[[132 139 127 142 137 136 110 131 133]
 [116 117 119 141 137 127 110 131 134]
 [127 133 123 132 120 148 128 121 126]
 [121 138 123 112 140 115 115 136 121]
 [115 121 121 137 139 125 113 144 141]
 [134 120 137 137 129 115 134 130 120]
 [115 136 128 118 143 127 104 142 125]
 [134 141 148 128 128 113 108 125 121]
 [115 119 123 137 143 118 121 145 142]
 [135 143 136 139 114 137 117 116 142]
 [134 129 134 127 112 144 144 111 122]
 [126 117 117 143 128 118 122 125 127]] >> 116

[[114 145 129 133 150 129 134 131 152 134 123 121 132 152]
 [140 139 110 128 115 117 113 131 109 119 139 148 108 133]
 [141 149 152 115 117 107 109 144 145 147 139 107 106 125]
 [128 112 113 112 128 109 128 115 119 151 135 146 147 106]
 [103 138 108 133 148 104 114 109 145 116 148 106 138 121]
 [113 144 122 111 143 113 111 117 136 126 147 153 126 103]
 [129 112 108 126 120 135 151 112 116 115 113 117 125 148]
 [122 109 138 137 150 152 140 106 106 104 128 153 146 106]] >> 140

[[124 111 139 139 130 108 145 147 145 120]
 [116 139 133 116 119 136 125 128 120 130]
 [136 109 144 132 126 112 130 131 145 113]
 [140 135 122 127 138 129 125 125 141 144]
 [118 110 137 128 126 100 134 144 136 119]] >> 116

[[126 121 141 142 138 127 134 117 142 129 134 120 128 122]
 [123 126 129 123 139 128 128 139 117 138 133 128 107 125]
 [136 140 117 123 136 124 129 122 111 132 119 136 130 138]
 [138 129 131 122 118 118 127 120 108 129 116 130 130 134]
 [122 128 119 122 127 132 105 133 135 131 139 132 126 136]
 [138 137 118 117 142 124 130 120 117 130 124 140 132 131]
 [124 119 123 134 118 117 123 137 123 130 120 116 112 132]
 [124 125 131 145 123 133 118 132 142 128 132 120 140 137]
 [133 139 115 121 127 125 127 127 110 131 119 134 127 141]
 [128 126 129 125 133 138 134 118 145 119 142 132 138 121]
 [121 132 129 133 124 114 134 108 134 128 120 125 117 131]
 [119 125 123 119 121 131 109 136 136 131 140 134 129 137]] >> 123

[[113 134 131 139 101 133 130 139 136 122 130 133 132 132 132]
 [125 133 115 129 115 117 156 155 118 135 145 135 135 144 122]
 [127 106 124 124 126 139 124 118 125 110 144 105 109 125 111]
 [115 122 124 125 118 133 128 100 134 116 140 114 101 131 113]
 [134 120 138 136 141 144 140 132 129 122 141 117 129 126 113]
 [131 116 113 114 114 137 140 140 138 123 117 139 111 108 108]
 [150 121 145 125 147 136 127 145 135 111 125 132 137 113 142]
 [125 127 135 134 128 146 124 138 147 124 118 136 128 108 135]] >> 125

[[125 125 127 140 128 119 116 127 128 126 129]
 [123 125 126 138 130 120 115 127 129 124 130]
 [151 128 142 139 108 122 141 132 115 154 122]
 [123 125 126 137 131 121 115 127 129 123 130]
 [151 130 142 136 109 126 145 132 116 154 122]
 [127 125 128 140 127 119 117 128 126 128 129]
 [149 126 142 146 108 116 134 132 115 154 122]] >> 123

[[114 149 128 122 142 127 123 108 121 119 117 136 117]
 [127 126 126 127 122 137 130 121 135 114 120 141 135]
 [116 146 128 122 140 129 124 109 123 118 118 136 119]
 [115 148 129 121 143 129 123 106 119 119 118 135 117]
 [117 145 129 120 141 134 124 105 116 117 121 134 121]
 [128 127 130 119 127 150 130 107 115 110 128 132 137]
 [131 122 129 120 123 152 131 109 118 109 128 133 140]
 [129 126 130 119 127 150 130 107 116 110 128 132 137]] >> 127

[[128 126 121 108 139 124 127 124]
 [132 128 102 124 130 127 121 121]
 [129 126 112 115 135 126 125 124]
 [123 126 155 114 135 133 133 125]
 [132 124 109 146 111 125 124 130]
 [127 127 128 107 141 130 128 122]
 [124 126 157 118 133 132 134 127]
 [129 127 112 114 136 126 125 123]
 [133 127 105 146 115 124 122 127]
 [124 125 153 126 126 131 134 128]
 [124 126 154 117 133 134 133 124]
 [130 126 111 116 134 126 125 124]] >> 132
---
Q:
[[128 125 128 127 127 134 140]
 [116 117 122 120 141 154 151]
 [118 119 126 122 139 147 146]]
A: 146

Q:
[[105 138 101 157]
 [130 129 133 127]]
A: 127

Q:
[[106 121 150 124 153 129 109]
 [107 127 153 129 138 135 113]]
A: 113

Q: [141 137 101 155]
A: 155

Q: [126 151 122 130 130 133]
A: 133

Q:
[[142 143 111 142 145 117]
 [121 114 114 149 115 133]]
A: 133

Q:
[[154 131 158 110]
 [146 131 153 112]]
A: 112
---
[[126 121 141 126 115 126]
 [129 128 146 126 132 130]
 [133 117 131 129 128 122]
 [126 140 137 123 132 126]
 [130 139 117 124 130 132]
 [131 156 119 123 129 132]
 [126 130 119 126 139 125]
 [123 126 133 129 130 119]
 [125 126 132 125 127 116]
 [132 135 124 127 111 126]
 [131 124 131 132 137 122]]
126

[[143 124 125 133 112 145 128 134 123 123 131 144 139 145 122]
 [142 135 103 126 128 138 116 128 126 143 136 136 125 135 120]
 [135 129 131 121 131 135 145 144 131 134 135 141 125 105 118]
 [134 120 116 115 136 141 143 128 129 134 107 123 144 128 130]
 [137 130 100 127 123 133 115 136 135 143 127 135 134 134 121]
 [141 142 104 123 142 131 130 119 117 126 131 133 131 116 120]
 [143 124 125 133 112 144 129 134 123 121 130 144 141 145 122]
 [144 132 110 126 125 143 118 128 124 144 139 138 122 139 121]
 [140 126 133 117 133 149 143 132 123 145 138 136 118 122 123]
 [132 125 129 120 128 134 144 149 137 137 128 139 130 108 119]
 [137 119 135 115 132 151 147 134 127 144 125 131 126 125 128]]
122

[[128 124 147 114 128 128 127 112 129]
 [127 111 115 135 123 124 125 135 117]
 [127 104 124 130 126 122 123 141 112]
 [126 116 148 112 127 125 129 117 125]
 [127 153 124 128 132 134 126 109 138]]
129

[[127 122 137 141 135 124 110 124]
 [125 129 116 122 139 127 146 150]
 [120 112 117 130 142 131 130 133]
 [120 147 129 124 120 142 131 113]
 [126 130 138 128 127 116 125 144]
 [134 135 132 140 113 124 141 123]
 [135 129 131 118 118 119 125 128]
 [112 129 135 127 127 123 126 131]
 [124 145 138 134 113 127 132 125]]
124

[[129 116 125 135 156 130 130 136 124 110 131]
 [129 116 122 127 153 127 129 130 130 110 130]
 [131 116 129 123 151 126 129 126 132 113 129]
 [132 117 134 124 150 127 129 126 130 115 128]
 [131 126 135 125 130 127 128 125 129 130 126]
 [126 123 121 126 138 127 128 128 131 118 129]
 [133 118 138 127 149 128 129 128 127 117 128]
 [131 120 132 132 147 131 130 131 120 119 129]
 [129 116 123 126 152 127 129 129 131 110 130]
 [128 116 121 128 153 127 129 130 129 109 131]
 [133 118 137 126 149 128 129 127 128 117 128]]
131

[[131 117 126 140 133 132 137 137 133 138 130 138 128 121 120 120]
 [130 115 128 138 135 132 137 139 131 134 134 137 129 124 121 122]
 [129 115 128 136 138 132 132 137 129 136 133 138 132 127 123 124]
 [130 115 127 137 138 131 130 136 130 138 129 138 133 126 124 125]
 [136 133 133 133 134 143 133 122 140 134 127 128 128 125 126 120]
 [130 121 121 124 132 124 136 137 126 131 138 127 135 126 124 151]
 [130 126 122 123 127 123 135 130 129 128 138 128 133 119 113 144]
 [132 118 124 128 138 129 135 140 127 134 135 126 135 133 134 148]
 [132 117 126 140 134 131 134 136 134 140 127 139 130 121 121 121]]
120
---
[[123 131 133 104 112]
 [113 132 137 123 121]
 [107 131 144 119 109]] Out: 131

[[128 126 117 120 135 116 151]
 [122 129 133 134 123 132 150]
 [122 129 129 141 128 121 127]] Out: 126

[[139 128 143 146 120]
 [145 100 144 142 119]
 [130 121 128 121 113]] Out: 128

[[115 140 118 121 112 122]
 [151 127 121 117 128 112]
 [146 130 124 137 122 143]] Out: 140

[[138 124 151 126 139 153 111]
 [148 129 134 143 143 129 108]
 [118 130 128 133 124 125 130]] Out: 124

[[128 128 130 126 150 142]
 [132 135 127 130 127 129]
 [128 130 144 131 129 128]] Out: 128

[[129 127 127 147 126 157 141]
 [126 145 151 127 140 144 117]
 [130 100 125 116 130 113 125]] Out: 127
---
[[142 115 124 145]
 [116 121 109 147]
 [101 127 142 107]] ==> 116

[[128 123 157 145 145 130 122]
 [127 128 124 121 133 118 105]] ==> 127

[[134 138 135 129]
 [151 138 130 134]] ==> 151

[[150 144 128 113 130]
 [132 133 122 125 121]] ==> 132

[[133 126 141 135 119]
 [117 110 147 144 107]] ==> 117

[[136 125 121 133 121 119 137]
 [141 114 116 135 115 106 147]] ==> 141
---
127	109	148	118	120	119
125	135	127	138	126	130
140	103	131	131	113	130
ans = 135

136	126	135	116	123
135	137	116	128	127
101	132	108	122	128
ans = 137

135	114	150	149	140
123	152	152	128	135
114	137	149	103	125
ans = 152

131	141	143	110	107	134	144
133	149	150	123	129	148	130
157	154	134	141	132	125	109
ans = 149

124	126	116	137	137
128	126	139	121	121
125	128	141	106	116
ans = 126

134	101	113	124	147	148
135	127	131	141	112	137
132	124	134	144	119	142
ans = 127

144	119	130	103	139	138
151	141	114	113	151	149
147	150	128	106	146	143
ans = 141
---
Input:
[[129 133 129 130 129]
 [150 122 126 137 121]]
Output: 122

Input:
[[136 151 123 122 128 133 127]
 [130 134 130 120 118 121 108]
 [135 131 142 115 126 127 113]]
Output: 134

Input:
[[130 125 121 115]
 [105 138 121 132]]
Output: 138

Input:
[[115 156 120 150 135]
 [139 103 135 109 122]]
Output: 103

Input:
[[133 142 121 153]
 [106 107 108 148]
 [121 110 120 138]]
Output: 107

Input:
[[151 114 138 109]
 [139 109 130 108]]
Output: 109
---
[121 146 110 143 154 115 130] value 115

[122 145 105 111] value 111

[[121 121 137 139 123 123]
 [118 103 143 152 104 116]
 [146 141 126 100 137 140]] value 103

[146 155 109 114 139 140  99] value 109

[138  98 131 144 134] value 131

[153 123 111 100 157] value 111
